One vector is turned by the same rotation once a tick. Each row is the vector after some number of ticks, and that number follows the row.
The counts run from 0 to 179.
[  2  -1 -11  -5 -23   1   2 -14  12  14   2  14  -2 -15 -20  22  -1   0
   1   1  -9 -10 -14  -1 -11   9   5  35  -1  11   8  -6  -2   6  -9  18
  -2  -7  -7  10   5 -12   3   1  -8  21   7 -10  16  -8 -16  -7  -7 -35
  -3 -28  13   4 -31   4   6  -9   8  18 -21 -12  -5   4  12 -23  16 -15
   6  30 -13   8  11  -9  10   2  -7   0  -2  -5  -3  -1 -18   7 -12  22] | 158
[  2 -10  -8   0  -5  17   4 -16  14   3 -19   1 -12  -6  -9   6  -6  -5
  18  -7 -23 -18 -16   1  -9   9  -4  21   0   4  13  -3 -17   1 -14   7
  -8  -4  -6  -4   7  -2 -14  11 -33  10  -2  19  33   4 -18  -2  -7 -29
  -4 -12  10   6 -11   3  12 -15  16  10 -17  -1  -5  -7 -12 -19   8 -12
   3  28 -13  20  -2 -16  18  -4 -13  12   2   0   6  10 -24   6 -18  17] | 102
[  3  -5 -19  -8  -5  16   0 -18   9  17 -11  11  -6 -12 -22  21  -3  -9
  22 -14 -18 -23 -20   0 -10  -3 -18  24   1   0   6 -13  -4  -4 -17  -4
 -12  -4  -1   1   6  -3  -8  -7 -16  21  -3  -5  15  -5  -4   0  -5 -29
   1 -17  18  17 -21   6   0  -2   4  25 -32  -5  -4   0  11 -15   2  -6
   6  17  -9  10  -9   0  27   4 -14   4 -17   7  -5   1 -10   6  -8  13] | 71
[ -2 -13   5  -4  -2  18  -1 -22  13   4  -1  15 -11 -22 -17  19   1   1
  23   2 -26 -20 -16  -3   2   6   4  33   2  -4   4   1   4  -1   5  12
  -5  -8   0  -2  12  -5  -4   1 -26  12   7  10  15   0 -10  -2 -14 -22
   1 -24   5  10  -5   1  -4   6  10  30 -19 -10   0   5   8 -38   6 -17
   6  17  -4  22   0  -6  13   3   2  -5  -8  13  14   8 -10 -10 -21  22] | 3
[ -3  -1 -26  -1  -7   0  15 -25   8   6  -2   6 -11 -17 -15   9  -2 -15
  18  -4 -16  -6 -15  -6  -9   4   2  31   2  21   1  10  -6  11  -3   2
 -12  -2  -5  12  -7  -8   2   7 -21  14   0 -14  15 -17   2  -9   7 -26
   4 -21   2  11 -18   5  16  -2   8  22 -22 -12   6  -7  -7 -29  14 -10
  13  27   3  24   7 -13  18   1  -3   2   1   2  -6  13 -14   4 -18  10] | 48
[  7   2 -19   0  -8   9  21 -18  20  14  -9  20  -4 -21 -12  20   5  10
   4   4 -22  -8 -13 -12  -5   6   3  22  14  13  16  11   5  -6  -3  11
  -1  -5  -1  -8   5  -4  -3  -5 -31  22  -7  -8  16   3 -20  -8  -3 -28
  10 -22  14   6 -16   0  -5   3   8  14  -8 -17  -2  10  -7 -26  10 -20
   7  10  -7  15   9  -5   6  11 -12 -14  11   7   0   6 -21  -3 -13  25] | 21
[  6 -10 -15  13  -4   6  -1 -24  20   7 -12  20 -15 -19   3  12  -9   6
   9   3 -19 -22  -4 -15  -2  10  -7  28  -1   3   2  -8  17   5  -6   6
  -9  -3   2  -2   0   3   0   0 -30  17   7  -1  17   8 -22   5  10 -22
  -5 -23  21   2 -17   8   8  -9 -10  22 -29  -9  -5  -1   3 -29   5  -4
   6  15 -17  19   6  -9   7   2 -15   5   9   3   0  11 -24 -10 -10   6] | 132
[  0  -5  -5 -11   2  10   5 -19  11  12  -8  12 -24 -17 -17  11  -2  -3
  11  -2  -7 -15 -22  -4 -15 -11   8  35  -4   1   0  -1 -11   1  -7  17
 -10  -7  -9  -2   0   6  -1 -13 -25  20  -1   1  27   0  -6 -15 -14 -14
   1 -20  14  17 -15  -3   2  -4  -4  25 -29  -6  10   0  12 -34  21  -8
   7  25  -5  14   4 -12  19   9   2  -3 -13   8   4  16  -7  -5   0  17] | 79
[  0  -8 -29   0   0  12   8 -25  11  -1   3   9 -10 -17 -13   9   2  -8
  20  -3 -19 -12 -15  -6  -5  11  -6  36   9  13  -2  -3  18   4  -7   7
  -2   1   0   3  -9  -3  -4   3 -26  18  -4   2  17  -3 -19  -4   4 -22
   1 -25  13  21   2 -11  11  -8   9  25 -16  -9   0  -2  -2 -32  -3  -8
   7  18   9  24   9  -4   6   0 -16  -2  13   1   2  11 -22   3 -23  15] | 123
[ 10  -7 -21  16  -3   5   3 -25  20   9 -13  14 -15 -13  -6  16  -4   1
  15   5 -18 -15 -13 -11  -2   3   1  28   6   1   6 -11  18  -1 -10   4
   1  -5  -2 -10   1  -6   8   3 -22  24   7   4  19  -1 -16   2   0 -28
   0 -19  20   0 -17   4  11  -2  -1  20 -21  -9 -14   6  -7 -28  -7  -4
   5  17  -7  10   1  -6  10  -2 -14  -7  15  15  -7  14 -30 -15 -10  15] | 129
[ -1   1 -10   7  -6   6   8 -38  10  13  -5   4  -9 -17 -14  28   0  -4
   6   6  -5  -4 -18   1   1   1   2  35  11  10   0  -2   1   2  -3   6
  -2   1   5   6  -1 -10   7  -1 -20  23  12   0  15  -5 -17   0   4 -37
   2 -10  13   1  -6   7  11   6  14  31 -18  -9  -6  -2  -4 -29   2   4
  -3  20  -3  19  -3  -4  14   2 -11   0  -1  10  -7  19 -28  -5 -22  11] | 140
[  4  -2 -10  -1  -9  16   4 -19  15   3 -19   3 -16 -10  -9   5  -6  -2
  13  -6 -24 -18 -14  -1 -14   3  -2  17   1   5  13   1 -16   1 -12   8
 -12  -1  -4  -6   3  -3 -11   7 -36  10  -3  16  33   5 -26  -1  -9 -26
  -3 -15  14   5 -11   6  11 -14  19   8 -15  -1  -1  -7 -11 -15  18 -15
   5  23 -15  21  -1 -18  17   0 -13  13  -1   1   8  11 -23   4 -16  16] | 101
[  6  -7 -23   3  -7  -3  -7 -22  16  10 -16  13  -8 -10  -4   8   1 -12
  14  -2 -17 -22 -10  -9  -6  -3   1  27   2  10  17   1   6   6 -18   5
 -16 -12 -13   7  -2  -2  11   8 -17  27   1  -6   7 -16  -9   1   1 -34
   2 -24   8   7 -35  10  12   1   7  19 -25 -16  -3   9   1 -24   3  -2
  21  16  -4   5  -1  -6  22   5  -9   0   2   8   0   2 -24  -2  -9  18] | 54
[ 10  -7 -12   5 -12  14  -3 -20  16  19  -7  17  -5 -15 -14  26  -5   6
  10   5 -18 -25 -15   0   7  10  -9  35  -4   5   5  -7   8   1  -2   8
 -10  -7  -2  12   5  -6  -2   1 -16  21  17  -2  13   4  -9   2   1 -31
  -5 -19   9   1 -26  12  -6  -5   0  27 -31  -7  -5  -2  12 -20  14 -14
   4  15 -11  15  -3  -6  10 -10  -3  -2  -7   4  -5  -2 -21   0 -19  10] | 146
[  0  -1  -3  -2  -7   1   8  -9  15  12   1  11 -12 -14 -26  16  -5 -11
   9  -6 -21   0 -16  -9 -14   3   7  28   0   3   0  -6 -12   2  -2  17
   0  -3  -9  -5  16   0  -4  -4 -22  16  -1 -11  13  -7  -4   3 -13 -21
   2 -20  10   4 -25   2  11  -7   2  23 -25 -14   2  -2   0 -35  19 -13
  10  33 -20  20  19  -6   8  17  -1   4   6   0   2   9 -12   2  -6  12] | 169
[  2   0  -5  -7  -9   1   3 -25  11   7  -5   5  -8 -13 -22  15   2  -3
   2   9   0  -5 -16   3  -4   3   9  41   2   7   9  -3  -9   3  -4  21
  -6  -3  -9  13  -4  -5   1   0 -13  23   2 -12  24  -4  -9  -9  -5 -36
   1 -21   1   2 -22   7   6  -8  10  27 -21 -13   2  -2   3 -34  14  -3
   7  26  -7  18  12 -15   7   3  -2  -6  -2  -6   2  10 -22   1 -11  20] | 155
[  6  -8 -24  -1  -6   3 -11 -14  17   9 -19  14 -10  -8  -7  10  -2 -12
  18  -5 -24 -26  -9 -11  -2  -3  -3  28  -2   8  15  -4   9   5 -15   6
 -18 -12 -10   8  -4   0   5   5 -18  24   2 -10   8 -11  -8   6   3 -33
   4 -23   5   5 -35  13   8  -4   4  16 -28 -16  -6   9   1 -25   1  -5
  18  13  -6   4  -1  -3  24   4 -12  -4  -1   6   1   0 -23   0  -7  15] | 55
[ 11  -8 -19   3 -10   3  12 -20  19  20 -17  19 -11 -10  -2  18  -9  -6
  18  -2 -24 -13 -11 -16   1   4  -2  27  -1   4   4   3   0   4  -8   3
 -10 -14 -13   3  15  -1   8  15 -26  19  10  -4  11 -12   1  -2  -4 -28
   2  -6   7  -2 -32   9  -3   3  -9  20 -23 -12  -6  -5  -8 -26   8 -14
   5  30 -10  12  -7  -1  13 -12  -4   2   6  10  -9   2 -21 -10  -9  12] | 40
[ -7  -1  -6  -5  -1   1   3 -23   4  13 -14   3 -16 -12 -20   8   2 -12
  13  -6  -5  -8 -12  -9 -14 -11   6  26   9   4   8  -1 -14   7  -6   0
 -16  -1  -1  -1   1  -2   2  -7 -22  25  -3 -11  15  -7  -6  -3  -5 -30
   7 -27  13   8 -20   9  21   6   5  21 -29  -9   7   1  -3 -32   8   8
  14  22  -8  15   4 -11  25  22 -12   2   0   7   3  20 -19  -2  -3   7] | 64
[  5  -4 -27  14  -7  10  12 -21  12   9   3  16 -15 -19 -15  19  -2  -2
  16  -2 -23  -6 -17  -4  -8   7   6  34   8  10  -3  -1  17   7 -10   1
   4   1   1  -9  -2 -12   5   0 -24  17   8   3  17  -4 -22  -9  -5 -22
   5 -21  21   9  -9  -3  17   1   9  17 -13  -8  -8   0  -3 -29  -3 -12
   3  16   1  16   6  -4  11   1 -12  -4  12  11  -9  16 -24  -3 -19  17] | 126
[ -2   0 -12  12  -5   5  11 -39  10  13  -3   3  -7 -16 -18  23   2  -7
   8   4  -6  -4 -17  -4   0   4  -2  33  12  11  -1  -4  -2   4   2   5
  -3   5   6   4   3 -11   5  -2 -21  19   8  -1  14  -4 -15  -2  12 -35
  -2 -14  12   5  -5   6  12   4   9  37 -20  -7  -3  -3  -8 -28   2   3
   2  22  -4  22  -1  -8  12   5 -12   2   0   7  -6  21 -24  -3 -22  10] | 139
[ 12   3 -18   0  -5  12  14 -20  26   8 -18  21  -9 -14 -12  17  -3   9
   9   6 -22 -11 -12 -10  -1   8  -1  26  11   5  16  10   4  -6  -7   7
  -2  -4  -4  -5   1  -5  -7   1 -29  23 -12  -9  28  10 -11   0  -6 -30
  13 -13   7   0 -18   7  -3  -4   5  14 -10  -8  -9   5 -12 -24   8 -21
   3  16 -12  16   9  -9   6   7 -10 -13  11   7  -3   7 -21  -7 -11  23] | 23
[  7  -1 -18  -7  -1  14  11 -16   9  25 -12  11  -4 -14 -21  16  -2  -7
  20 -17 -20 -16 -23  -1 -13  -8 -10  23   1   0   2  -6  -8   1 -11  -7
 -14   1  -2  -8   7   1 -10  -7 -26  21   4  -2  17  -3 -13 -10  -8 -20
   2 -10  21  16 -21   8  -4   0   0  25 -34 -12   0  -4  13 -19   2  -1
  14   8  -8   8  -9  -4  24   2 -13   2 -15   7 -10   8 -11   4 -10   7] | 73
[  0  13 -12 -11 -13   9   5 -18  11   9  -8   7  -7 -11 -17  22 -10 -15
   5  -8 -14  -8 -18  -5 -16  -5  -8  19   7  11  -1  -7  -4  -3  -9   7
  -2  -9  -3  -8  13   3  -1   2 -26  18   1 -18  11 -17  -9   3 -13 -36
   4 -23  17   4 -20   6   5  -1  11  20 -16 -17  -1   2   5 -24  19 -15
  -2  35 -31  10   4   3  10   7 -13   6  -4  -1   5   2 -21  -5  -5  17] | 173
[ -5   0 -14  10  -5   4  14 -37   9  16   4   6  -9 -22 -16  23   2  -4
   7   2  -8  -5 -15  -5  -2   9  -5  29   9  14  -5  -2  -2   5   3   3
  -5   7   7   2   3 -10   0  -3 -25  16   8  -3  14   2 -15  -6  15 -29
  -6 -18  17   5  -6   7  14   2   5  35 -21  -8  -2  -5  -5 -28   8   2
   3  21  -6  26   3 -11  12   5 -12   6  -1   6  -8  22 -20   1 -21   6] | 138
[ -7  -7 -14 -10 -11   6  21 -20  12  15  -9  18  -2 -18  -4  22  -8  -4
  10  -7 -12  -9  -6 -23  -5  13 -11  33   8  11   1   8  -7   2  -5  12
  -4  -5   5  -1  17   2  -5   8 -37  10  -2  -8  11   0 -12   6   0 -34
  -1  -7   9   2 -13   0  -3  -4 -10  23 -15 -18  -3  -8  -8 -36   9  -4
   2  32 -11  14   6   5   9  10 -20   6   8   0  -2   4 -20   2 -14  10] | 30
[  1   4  -5  -4  -8   4  14 -23  10  16  -4   4  -6 -17 -21  16   1  -1
  -2   6   0  -2 -13   0  -5   1  10  40   0   8   5   5  -9   5   2  14
 -13   3  -4   6  -5   0  -4  -3 -23  21  10 -12  21  -2 -16 -14  -3 -31
   3 -19   3  -2 -17  14   3  -5   6  28 -26 -17   4  -5   6 -38  15   1
  16  17  -6  19   8 -19   8  -1   0  -4   2  -7   0  18 -23   0 -16  11] | 153
[  6  16  -9  -9 -14  11   7 -22  14  12  -9   7  -5 -10 -16  18 -12 -17
   4  -7 -18 -11 -15  -4 -17  -2  -9  14   6  15   0  -4  -4   2 -13   2
  -6  -1  -3  -7   9   6  -2   1 -28  16   0 -13  12 -18 -16   4 -11 -32
   5 -21  17   8 -20   7   4   1  12  19 -17 -20   3   1   5 -20  18 -15
   1  28 -30  14   6  -1  10   3 -13  10  -8  -1   6  -2 -19  -3  -6  18] | 174
[  1  -7 -24   0  -8   9  -5  -6  14  15 -12  19 -10 -13 -10   9  -4  -9
  18  -8 -32 -26 -10  -8  -9   1  -5  29  -6   7   9   2   8   7 -11  -1
 -20  -8  -4   4  -4   0  -3   0 -23  16   5 -13   6  -2  -7   8   2 -25
   3 -25   7   8 -37  15  10  -7  -1  16 -32 -17   0   2   8 -27   9 -13
  23   8  -7   9   2  -6  23   5 -11  -1  -3   0   1   2 -13   4 -14   5] | 57
[ 10  -1 -13  -4   2  12  13 -17  10  26 -14   9  -7 -15 -22  15   3 -10
  19 -14 -16 -14 -21  -1 -12 -10  -7  24   0  -1   1  -5 -10  -4 -12  -7
 -18   2  -6  -8   5   7 -10 -11 -28  23  -1  -1  19  -4 -12 -11  -7 -18
   1 -12  21  18 -20   9  -4   1   0  30 -36 -13   2  -7   9 -22   4   1
  19   6  -7  10  -7  -7  23   6 -10   1 -12  10  -7  12 -12   5  -8  10] | 74
[ 10   3  -6  -7  -6   7  15 -29  11   8 -17  11   0 -22  -5  12  -3  13
  11   2 -12 -16  -7   0  -5  12  -2  20   7   6  18   9  -2   2  -6   0
 -12   5   2  -7   1  -6 -10   8 -31   9   2  -4  32  -1 -22 -19  -6 -31
   8 -25   9  -4 -13   7  -8   0   5  20 -15 -17  -6   4   7 -23   4 -13
   7  18 -18  16  -1 -22  13  -7 -13  -2  -7   5   5  10 -19 -12 -16  22] | 10
[  0  -2  -7 -12 -15  10  -9 -20   7  14 -13  16 -15 -12 -17  18  -8  -8
  13  -6 -15 -23  -9  -5 -13  -3  -5  29   1   6   3  -1  -1   7 -19   0
 -13  -5  -2   6  -1  -7   4  -8 -17  22  -5  -6  17  -6 -11   6  -9 -26
   4 -27  18  18 -26   1  12   4   2  15 -25  -4   5   3  15 -19  12  -5
   4  23 -13   9   3  -4  29  13 -12   7 -17   4   2   4 -17   2  -6  12] | 68
[  5  -1 -13  -6  -5  15  11 -25   7   6 -12  12   0 -23 -12  20  -3  15
  17   2 -15 -18 -13   3  -4   6  -5  17   9   7  11  -1   4  -5   2   0
  -8  -4   5 -12   4 -10 -11   5 -28  13   4  -5  26  -3  -7 -16  -7 -37
  11 -25  12  -7  -8   7 -10   5  11  22 -15 -14  -7   8   4 -27   5 -19
  -2  21 -18  17  -7 -15  13  -8 -11  -8  -4   8   7  10 -16 -14 -14  20] | 8
[  7  -3 -15  -3   1  10   9 -11  18   7 -10  14 -12  -7  -9   9  -2  -8
  11  -5 -21 -13 -20   0 -14  -4   6  32  -9   0   7   5 -16  -2 -19  11
  -9  -4  -6  -6   1  10  -9   1 -33   8   2  13  25   0 -34  -7 -13 -23
  -5  -3  12  12 -10   2   2 -20  13  19 -21 -16  -4  -2   5 -29   8 -10
  14   6  -6   7  -3  -8  22   2  -7   3 -15   2   0  11 -12   8 -16  17] | 89
[  2 -15  -3 -10 -10   6  16 -15  11   8  -3  21   2 -22  -9  16   2   6
  15   0 -17 -11  -8  -7  -6  20   1  40   1   4  14  11  -4   6  -4  13
  -3   1   3   2  11  -7  -9   7 -25   6   3   3  25   5 -24  -9 -11 -27
  -4 -20   6  10  -9  -7  -4  -7  -1  26 -16 -17  -4   1   7 -35  -1  -9
  12  23  -1  13   9 -10  15   5  -9   1  -3   0   0   4 -15   2 -25  24] | 15
[  4  -2 -23  -2  -8  10  19 -14  13  13  -3  21   1 -22 -12  23   3  11
   6  -2 -20  -9 -14 -11  -3   5   2  26  13  11  10  14   6  -5  -1  10
   1 -11   2  -9   6  -5  -3  -1 -31  20   0 -10  12   0 -18 -11  -9 -31
   9 -23  15   4 -11  -1  -8   6   6  17 -10 -19  -3  14   0 -30   8 -18
   7  13  -3  11   6  -1   8   9 -12 -15   9   5   1   5 -18  -2 -17  24] | 20
[ -2 -11 -16  -7  -8   4  18 -17  16  15 -14  16  -2 -16  -6  18  -8  -2
  13  -4 -14  -9  -6 -20  -5  15 -12  31   9   7   4   2  -8  -1  -4  13
  -3  -5   3   1  19   3  -6  11 -33  10  -5  -9  15   5  -9   5  -2 -35
  -4  -8   8  -2 -13   1  -3 -10 -10  21 -17 -14  -7  -6 -11 -33   7  -5
  -1  35 -12  13   5  -1  12   7 -18   7   9   1  -7   5 -18   3 -12   9] | 29
[  5   4 -12   1  -7  17   7 -16  12   4 -17   5 -17 -11  -6  10  -9   1
  10  -6 -22 -19 -14   1 -13   1   1  14   2   7  11   2 -15   0 -11   5
 -11  -3  -5  -8   0  -2 -10   4 -39   9  -1  11  30   2 -25  -3  -9 -28
   0 -15  17   4 -13   6   8  -9  19   3 -13  -4   1  -3  -7 -16  22 -19
   1  22 -19  17  -4 -17  16  -1 -15   7   0   1  10  11 -23   1 -15  15] | 100
[  4  -4 -10  -2  -4  11   7 -24  10   5  -9   7  -2 -20 -13  19   0  14
  18   2 -16 -20 -15   1  -3   7  -5  18  13   6  11  -2   4  -8   3   3
  -7  -5   1  -8   8 -11  -7   1 -25  15   1  -1  24  -4  -2 -17  -3 -33
   7 -29  11  -1  -9   5  -9   6  12  27 -16  -9  -4   9   4 -24   8 -22
   0  27 -14  21  -6 -12  11  -5  -6  -7  -3  12   8  10 -13 -13 -14  24] | 7
[ 10   0 -25  -9   1  13   7 -20  19   5 -14   9  -7  -6 -11  10  -3  -7
  14  -6 -14 -15 -23   2 -14  -9  -3  23  -3   3   9  -1 -12  -7 -20   6
 -11  -5  -4  -8  -3  10  -9   3 -30  11  -2   5  29  -7 -29 -12  -5 -35
   2  -2  16   9  -8   3  -4 -19  13  19 -17 -18 -10   2   3 -22   7  -6
   8  11 -10   4  -8  -8  22  -3 -14   1 -18   4   2  12 -15   5 -14  18] | 87
[ 10  -7 -18   1  -8  18   7 -15   8   8 -15   6 -18 -13 -13  11  -9   5
  27  -5 -22 -16 -17   0  -5   8   1  23   7   2   4  -6  10   5  -6   3
  -6  -6  -5  -5   1  -9  -7   9 -31  19   4   8  30  -3  -6 -13 -18 -21
  10 -24  12   2 -16  -1   6  -2   6   6 -15  -1  -4  -8  -4 -22   3 -19
  -3  28  -5  21  -1 -16   9 -16 -10  -1  17   6  -2  12 -29  -9 -13  16] | 114
[  8  -2  -9  -8  11  15   8 -20  14  18 -16   6 -14 -11 -19  11   0 -10
  18  -7 -11 -13 -23  -1  -6 -16   2  31   1  -6   1  -3 -10  -7  -6   5
 -16  -3  -9  -6   0  11 -10  -8 -28  26  -4  -1  23  -3  -7  -8 -10 -20
   5  -8  10  14 -14   6  -5  -4   0  32 -34 -12   3  -5   3 -33   3   2
  12  11  -3  13  -3  -5  19   8  -4  -4  -9   8   0  18 -14  -3  -4  12] | 76
[ 10  -6  -9   5 -10  13  -7 -29  21  17 -11  16  -6 -14 -10  26  -4   1
   8  11 -16 -25 -15   2   8   8  -5  36  -2   3   9 -10  10   1  -4  11
  -9  -8  -8  14   3  -8  -1   1 -11  27  12   1  15   4 -10   3   5 -32
  -8 -18   8   8 -25  11  -4  -3   3  29 -30  -8  -5  -1   8 -19   9  -8
  -1  18 -11  18  -3  -5   9  -7  -4   1  -4   8  -4  -1 -24  -3 -18  14] | 145
[ 12   7 -15  -1  -3   5  13 -12  23  20  -7  11  -1 -11 -23   9   2 -10
   3  -5 -24  -4 -17  -4 -10   2   2  26  -1   6  11  -2  -7  -5  -7   7
  -9   1  -8  -5   6   6 -13  -2 -26  20   0 -14  14  -2 -24   3  -7 -27
   2 -13  11   6 -30  14  -2 -13   7  23 -29 -23  -2   0   2 -25   7  -7
  24   6 -16  14  12 -10   4   4 -10  -1   3  -8  -6   5 -21   8 -12  14] | 164
[ -1  -9  -2   1  -6  11   4 -23  11   7   0  15  -9 -27 -12  20   3  10
  19   2 -21 -21 -13   0   1   7   1  23   7   5   7   3   3  -1   6   7
  -4  -7   0  -7  13  -9  -3  -3 -24  14   7   4  16  -1  -7 -12  -6 -21
   2 -34  14   7  -7   1  -5   8   8  30 -19  -8   1   8   9 -28  15 -24
   5  24  -9  25  -1 -11  12   2   0  -4  -7  13  11   9  -8 -11 -15  22] | 5
[ -2  -5 -31   2  -2  15  10 -22  10   1   1   9 -13 -16 -16  13  -1  -7
  18  -3 -20  -9 -19  -4  -5   9  -3  35  10  13  -6  -3  19   6  -7   6
   3  -2   3   1  -7  -8  -1   1 -24  19   0   0  19  -1 -18  -5   2 -23
   6 -25  14  15  -1  -7  14  -5  10  22 -12 -10  -3   0  -3 -31  -6 -12
   2  19   9  21   8  -4   9  -1 -15  -7  13   3  -3  11 -24   3 -22  17] | 124
[  6   0 -17   0 -19  -2   2 -17  15  17   0  13   4 -11 -19  21   1   0
  -1  -3 -12 -13 -16   2 -14  10  -3  29   0  12  15 -10  -3   3 -11  15
  -2  -6 -10   5   8  -9   0   3  -9  20   5 -12  13 -10 -16  -7  -2 -38
  -3 -29  16   4 -31   5   3  -9   8  18 -23 -14  -6   4  13 -17  14 -15
  10  27 -11   7   8  -8  10   4 -10  -1  -2  -4  -2  -5 -18   9 -11  21] | 159
[ -2 -19  -8  -5  -8   4  17 -15  11   9  -2  20   5 -23 -13  16   8   7
  14   0 -17 -13 -11  -9  -4  20  -1  37   3   6  16   9  -5   1  -3  16
   1  -1  -2   1  13  -7  -8   7 -21  10  -2   3  19   3 -21 -15  -5 -26
  -5 -23   9  10  -7 -10  -3  -6  -1  28 -15 -17  -5   2   5 -34   0 -11
  14  28   4  15  11  -8  13  13 -10  -2   1   3   1   1 -12   6 -22  25] | 16
[  2   0 -12  -5  -4   7  13 -22  11  19  -6   2   1 -15 -23  17   2   3
   6   1  -6  -4 -20   2  -1   2   0  37   4   8   6  -2  -5  -3   6   8
 -14   2  -3   4   0  -1  -9   2 -24  20  12 -16  22   1  -6 -12   3 -37
   5 -13   5  -7 -17  19  -9  -5   3  30 -32 -17  -2  -8   3 -34   5   0
  11  17  -8  18   1 -13   8  -8  -5  -7   4  -6  -2  20 -21   1 -18   7] | 151
[  2  -7 -25  -7  -2   6   7 -24  15  11 -15   8  -6 -14  -1   6  -4 -11
  17  -3 -12 -19  -9 -15   1   1 -10  31   1  15   2   6   2   3  -3   8
 -21  -6 -11  13   0  10  -4  15 -32  13   0 -14  12  -6   3   0   9 -28
   1 -15  -2   3 -23  11  -4  -9  -5  26 -28 -20   6  -6  -8 -32  12  -7
  11  26  -5  23   2  -7  13  -8  -9   1   6  -2   2   3 -19  -3 -10   4] | 44
